Look-ups in named tables: a row name and a column name give one cell, copied from the table.

vorogu =
fields: gesun, ludom, fug, tev, san, kekipuf, tus, defu
laf: [21, 93, 184, 93, 120, 110, 86, 70]
medat: [189, 115, 118, 109, 144, 168, 163, 120]
vikev: [39, 107, 83, 112, 77, 54, 64, 99]
kofu: [193, 109, 119, 106, 151, 170, 165, 119]
ninota: [122, 48, 59, 83, 125, 54, 82, 106]

medat, tev -> 109
medat, fug -> 118
ninota, tev -> 83
laf, gesun -> 21
medat, tus -> 163
vikev, ludom -> 107
laf, tus -> 86
ninota, san -> 125
ninota, tus -> 82
vikev, kekipuf -> 54
vikev, gesun -> 39
medat, kekipuf -> 168
kofu, kekipuf -> 170
ninota, kekipuf -> 54
laf, san -> 120

sadak.tsv
	megozel	gam	bep	dif
fefarop	33.95	83.00	68.21	44.80
zuvi	37.41	77.77	78.87	47.92
nuzu	81.52	31.31	23.81	35.77

fefarop, megozel => 33.95
fefarop, gam => 83.00
fefarop, dif => 44.80
nuzu, bep => 23.81
zuvi, bep => 78.87
zuvi, gam => 77.77
zuvi, dif => 47.92
fefarop, bep => 68.21
nuzu, dif => 35.77
Which row has the largest dif? zuvi

sanifo.tsv
	gaz	keri	ludama	liku	vopuba	sileru	gepi	telumi	domu	mim
giziga	55381	31088	64567	70758	48764	51690	56959	40281	68696	20409
zivaso	64227	75864	61376	21324	67905	68537	12584	28922	42498	48436
fakevu	29719	35133	23576	34084	30288	27307	49550	61871	22796	74579
zodum	46814	27380	55259	73052	38289	49554	64405	44221	67408	21667
zep	69813	62690	65760	51017	62358	63859	36952	28741	63081	21810

What is the ludama of zodum in sanifo? 55259
What is the sileru of zivaso in sanifo? 68537
What is the domu of zodum in sanifo? 67408
What is the keri of zep in sanifo? 62690
What is the gaz of zodum in sanifo? 46814
What is the keri of fakevu in sanifo? 35133
What is the telumi of giziga in sanifo? 40281
What is the liku of fakevu in sanifo? 34084

pom =
cols = mokoto, vozo, gep, posorag, dere, gebi
rusibim: [120, 107, 88, 167, 128, 199]
ton: [137, 202, 193, 123, 172, 83]
nid: [142, 35, 173, 85, 195, 182]
luk: [163, 57, 29, 201, 72, 226]
tetina: [126, 36, 194, 131, 91, 224]
fefo: [203, 193, 172, 33, 70, 65]

rusibim, posorag => 167
fefo, vozo => 193
nid, dere => 195
tetina, dere => 91
ton, dere => 172
luk, gep => 29
tetina, posorag => 131
ton, gep => 193
rusibim, gebi => 199
tetina, vozo => 36
rusibim, vozo => 107
rusibim, mokoto => 120
ton, gebi => 83
ton, vozo => 202
fefo, gebi => 65
nid, posorag => 85
fefo, gep => 172
nid, vozo => 35

robame =
	pesufuz	fup	moz	dako
fop	8.5	7.5	5.6	1.7
gukubeb	9.5	5.2	7.6	7.9
vefevuv	2.9	3.3	5.5	8.7
fefedo	7.0	3.3	3.9	1.5
kab	3.1	2.0	0.5	6.0
kufos	4.6	4.7	5.7	4.8
tur	5.0	7.4	7.5	4.8
nerazul	5.3	2.0	6.6	3.1
vezuz	5.1	4.8	4.3	6.8
foz	0.7	8.5	7.0	1.7
gogon	8.3	3.9	1.4	3.5
badopa	5.8	6.5	4.1	7.1
babo	6.2	8.5	4.3	8.2

moz of fefedo: 3.9
fup of fefedo: 3.3
dako of fop: 1.7
moz of vezuz: 4.3
dako of badopa: 7.1
pesufuz of babo: 6.2
fup of tur: 7.4
pesufuz of vezuz: 5.1
fup of kab: 2.0
pesufuz of foz: 0.7
pesufuz of fefedo: 7.0
fup of foz: 8.5
pesufuz of kufos: 4.6

